In the rows, 128 means zero.
Rotation paths and how fast each direction turns (degrees per step):
Each turn is a multiple of 5 degrees from 10 to 175, or 0.
Each row of a path follows its step; steps can be skipped.
Rotation 1:
step 0: [133 145 140 125 135 142 132 128 125 125 143 124 117 109 140 115 139 131
 125 128 134 128 131 130 118 130 132 124 137 142 133 136 126 127 131 128
 129 120 124]
step 3: [134 134 132 140 141 130 121 119 128 141 119 122 133 121 130 137 125 131
 135 130 128 131 135 141 134 121 142 135 122 145 131 142 119 121 122 124
 138 122 139]
step 4: [129 118 134 135 117 129 140 134 118 122 125 134 134 122 142 135 135 116
 144 125 129 121 143 124 144 123 136 134 110 136 126 125 132 127 124 127
 135 129 131]
step 8: [118 134 135 142 125 125 135 131 138 144 123 131 138 110 134 128 124 134
 123 136 117 122 125 141 121 129 133 123 137 127 128 127 123 135 132 122
 134 107 134]
step 10: [136 110 125 136 122 120 143 133 120 117 122 119 120 126 127 124 135 127
 131 135 133 121 124 129 124 124 121 119 122 139 122 142 122 130 120 114
 141 121 119]
step 12: [131 126 130 125 125 124 125 118 131 135 140 128 134 133 125 140 119 126
 128 138 127 120 130 129 133 127 130 142 119 152 144 135 128 134 130 130
 146 142 128]
step 13: [119 128 138 135 123 116 138 125 118 134 140 127 130 116 131 133 129 131
 138 138 110 112 129 127 141 124 128 127 130 123 127 120 125 137 112 124
 139 132 126]
step 14: [112 126 130 126 135 123 131 149 116 130 137 139 134 138 145 129 120 126
 119 149 123 120 126 137 127 124 127 131 131 129 123 119 128 129 134 131
 126 121 132]
step 17: [126 122 121 130 112 119 134 125 143 141 131 135 139 127 121 129 128 133
 120 142 132 124 132 138 111 129 126 122 118 139 129 124 141 129 145 125
 131 130 134]
step 19: [133 114 121 125 128 122 133 126 102 128 137 119 118 133 121 128 120 123
 131 151 123 125 133 143 131 127 128 118 125 127 119 129 125 127 121 129
 123 129 134]
Directions:
[127 130 126 130 132 125 127 124 129 125 131 127 126 127 126 122 124 125
 132 129 134 126 129 129 131 131 126 131 125 129 124 130 126 131 128 126
 129 127 131] -> 40
[129 127 130 127 129 128 128 129 127 125 126 128 127 126 125 128 133 130
 128 129 133 132 132 127 126 130 124 132 128 130 128 122 129 125 132 125
 133 127 124] -> 65
[130 134 130 126 135 127 125 126 127 129 129 125 129 128 130 129 127 131
 122 128 130 131 126 126 127 128 131 129 122 132 133 130 129 130 128 129
 127 128 125] -> 120
[128 125 132 128 128 131 127 124 131 129 128 127 132 125 125 134 123 130
 128 123 128 125 130 132 126 131 130 133 128 127 125 130 130 129 130 127
 128 129 126] -> 80
Rotation 2:
step 0: [124 130 131 125 138 126 133 144 120 134 125 129 119 122 110 120 120 119
 119 131 135 135 146 125 127 116 127 135 110 130 119 126 138 131 131 113
 134 120 124]
step 1: [127 129 135 123 130 119 126 141 129 147 121 118 129 126 123 128 128 126
 126 119 126 121 138 118 141 111 135 136 124 129 116 147 137 124 127 137
 135 141 130]
step 3: [145 129 124 119 127 131 114 139 117 115 125 117 123 129 131 139 119 136
 132 131 127 136 122 116 137 116 120 129 119 124 118 125 109 126 129 134
 133 122 119]
step 6: [120 126 127 127 128 123 130 135 124 129 136 119 120 136 115 128 127 125
 124 115 122 132 118 127 127 104 128 125 122 133 115 140 143 137 132 119
 137 120 143]
step 7: [131 126 119 122 127 120 130 134 121 136 132 107 132 135 124 113 125 114
 125 133 129 129 148 116 138 126 123 124 125 122 112 131 133 137 140 126
 135 128 134]
step 8: [143 129 134 119 140 122 122 143 132 133 128 124 130 116 124 129 130 121
 140 121 138 117 134 107 122 122 122 125 113 124 116 129 118 130 131 128
 135 138 129]
step 9: [124 139 126 118 136 127 111 132 122 134 113 123 123 124 125 127 119 138
 146 121 118 131 128 120 121 122 127 133 126 129 108 121 132 120 134 136
 129 130 111]
step 10: [132 136 122 136 133 128 116 133 140 122 131 116 118 127 125 138 119 130
 140 138 134 146 121 127 138 119 127 134 130 120 116 129 133 109 131 142
 129 126 132]
step 16: [127 144 133 118 141 130 119 124 130 122 132 126 131 118 142 129 123 116
 139 130 126 146 131 118 131 114 119 118 129 123 115 115 125 119 137 128
 126 123 125]
step 17: [133 119 135 124 140 124 120 119 132 124 130 122 118 124 127 129 120 130
 139 129 117 139 117 129 121 110 132 135 109 115 118 126 136 119 123 122
 136 119 136]
Directions:
[131 129 127 127 130 127 127 126 131 135 126 132 128 127 122 128 127 132
 128 132 130 128 125 125 126 128 130 132 128 127 129 129 129 129 131 126
 122 124 125] -> 80
[125 128 127 131 129 127 127 132 129 127 131 128 126 131 128 124 127 130
 132 124 132 130 126 130 125 129 125 128 129 129 129 127 122 127 128 132
 125 127 120] -> 65
[125 130 127 133 130 125 128 128 129 125 123 127 128 128 129 129 125 124
 130 131 134 126 128 126 132 134 126 129 127 126 128 126 129 129 129 127
 124 127 132] -> 135
[123 127 130 126 125 127 129 125 128 131 129 121 128 127 126 126 124 133
 128 125 126 126 127 127 129 130 129 126 128 122 128 126 130 128 122 130
 125 129 128] -> 135
[127 127 127 127 121 130 133 130 126 127 129 134 129 131 124 120 129 127
 129 126 131 129 128 127 129 126 128 130 127 127 127 127 130 127 127 126
 126 129 133] -> 55
[127 130 127 132 125 125 131 129 132 132 131 126 128 126 128 125 127 125
 122 127 130 123 128 128 127 127 128 130 127 133 125 127 129 135 128 127
 131 128 125] -> 55
Rotation 3:
step 3: [125 125 126 132 135 133 132 123 131 137 119 130 129 138 111 140 130 128
 122 125 124 134 137 121 125 117 127 119 123 118 139 119 120 148 125 129
 126 132 131]
step 5: [128 111 130 137 123 138 128 134 132 114 120 133 122 129 126 125 130 134
 134 121 133 134 132 126 122 133 133 129 121 120 136 119 116 124 140 124
 137 118 141]
step 6: [129 118 130 136 134 137 137 118 125 116 127 134 120 121 123 129 123 134
 121 132 147 128 144 129 133 129 125 128 121 131 114 118 118 127 128 127
 131 127 139]
step 8: [115 128 123 126 125 127 124 128 132 115 129 136 133 127 123 122 115 147
 126 134 130 135 123 133 138 130 139 108 120 123 127 127 131 131 131 140
 122 128 130]
step 11: [127 130 130 124 132 124 117 134 132 134 120 120 131 127 117 129 117 128
 138 111 139 147 131 137 127 128 121 117 122 125 124 122 125 130 118 120
 125 133 132]
step 13: [123 126 128 130 142 150 126 129 133 131 126 118 123 120 121 130 129 138
 117 127 138 123 141 127 125 131 121 123 128 120 133 112 128 128 127 129
 125 116 123]
step 14: [129 119 131 126 125 136 135 114 125 130 126 116 125 133 120 134 129 131
 123 131 132 136 143 113 128 127 130 113 124 115 141 124 125 140 119 128
 126 128 127]
step 15: [129 122 123 129 130 128 120 126 116 122 124 126 121 139 122 133 129 145
 144 142 135 130 131 123 131 135 130 119 113 114 134 127 132 129 132 130
 122 125 134]
step 17: [128 115 129 131 127 130 134 125 112 126 123 146 139 123 116 132 124 135
 121 135 137 133 137 127 128 134 120 127 120 132 110 120 120 130 125 126
 133 129 130]
step 19: [119 135 125 132 126 127 124 132 137 124 119 137 132 116 117 117 124 139
 130 129 129 140 125 132 133 123 131 113 127 126 130 125 113 138 136 145
 125 132 128]
Directions:
[129 130 128 124 124 128 128 122 129 128 128 125 125 124 132 123 132 127
 127 128 133 127 130 129 129 128 129 124 131 126 128 123 127 127 133 130
 125 129 128] -> 55
[124 126 130 128 129 132 131 125 130 126 127 132 126 127 125 128 128 126
 131 128 124 123 132 127 127 125 125 128 133 129 124 124 131 125 128 128
 131 126 124] -> 100
[127 126 127 129 127 123 127 127 121 129 131 126 127 123 129 131 130 123
 133 134 129 128 129 127 128 130 125 129 126 129 127 128 126 130 126 132
 133 128 126] -> 135
[128 129 126 131 126 127 127 126 129 131 124 132 124 128 129 128 130 134
 125 132 127 128 127 129 126 128 128 129 124 131 122 126 132 133 127 133
 126 127 130] -> 160
[133 131 129 131 132 128 128 123 131 132 126 128 127 131 127 128 126 126
 131 130 129 133 133 128 131 128 132 130 128 126 127 129 130 127 128 130
 130 135 126] -> 95
Rotation 4:
step 0: [133 125 118 122 128 137 125 127 148 133 116 142 126 134 136 133 119 132
 116 130 133 126 134 147 125 124 133 126 131 130 128 133 123 120 125 131
 127 129 118]
step 1: [118 121 124 137 116 127 129 130 128 131 130 137 119 124 129 123 118 123
 139 128 128 129 128 126 134 115 114 132 126 117 146 135 121 136 136 133
 137 138 125]
step 2: [124 138 135 115 138 123 125 130 124 133 138 139 126 111 118 119 128 137
 131 125 127 130 138 127 135 127 131 137 135 131 127 127 127 116 144 126
 131 120 132]
step 4: [131 115 113 120 124 122 137 137 125 134 123 140 132 125 132 133 123 117
 127 133 138 121 120 128 116 136 130 137 122 131 138 128 118 125 125 136
 141 123 127]
step 5: [105 132 124 135 131 127 136 128 132 136 146 134 135 119 125 123 134 128
 122 129 131 128 127 132 129 115 131 125 124 124 134 118 125 129 133 141
 119 130 117]
step 8: [127 132 119 118 125 123 141 128 134 124 122 126 119 123 132 117 139 128
 135 137 140 117 124 141 126 128 132 121 122 140 130 120 127 123 115 137
 119 130 121]
step 9: [123 140 123 141 125 123 135 133 131 133 118 117 141 133 133 134 120 132
 123 139 126 130 130 141 134 116 119 138 128 123 131 120 125 126 135 132
 134 136 119]
step 12: [132 131 131 108 123 126 137 132 138 132 111 128 121 125 128 141 140 124
 120 127 125 127 131 143 126 137 118 136 126 121 132 128 130 122 128 129
 130 132 119]
step 18: [140 128 110 133 133 135 121 133 125 127 128 138 128 127 131 130 119 138
 138 131 126 129 133 140 140 130 134 136 132 125 120 122 130 142 136 141
 126 135 128]
step 19: [134 136 117 136 133 128 132 124 136 130 137 127 118 129 144 123 122 120
 132 121 137 129 137 129 123 123 135 126 139 124 144 140 124 123 138 118
 130 122 133]
Directions:
[127 130 130 124 128 129 127 130 127 123 131 127 125 131 123 128 132 126
 128 126 126 128 127 127 131 125 131 132 126 129 129 133 123 127 129 123
 127 131 129] -> 80
[130 133 132 132 127 131 128 125 124 127 129 133 129 125 132 128 127 129
 129 126 123 124 124 129 129 126 131 128 128 128 132 126 132 128 132 127
 129 128 129] -> 85
[130 136 129 128 125 131 127 130 130 128 128 127 128 125 125 133 129 128
 127 126 131 123 127 126 127 131 127 124 126 131 127 132 126 127 125 133
 131 128 129] -> 85
[127 128 130 123 128 129 127 130 131 133 131 125 126 127 131 129 129 131
 119 127 131 128 124 127 130 129 130 131 128 125 128 128 131 125 132 128
 130 124 127] -> 145
[126 131 128 123 130 131 127 123 133 127 133 128 131 127 132 123 128 125
 129 131 128 127 130 128 128 128 130 123 128 131 127 127 125 127 129 129
 124 124 130] -> 130
[123 128 130 129 130 125 130 133 126 128 131 129 123 124 124 125 129 131
 130 129 128 127 128 127 127 126 133 123 127 129 128 124 128 126 124 126
 131 124 127] -> 120
[126 127 127 127 122 132 129 125 129 130 130 131 130 125 127 130 130 130
 126 125 126 134 126 130 125 123 126 127 131 132 126 129 126 132 125 125
 130 126 128] -> 70
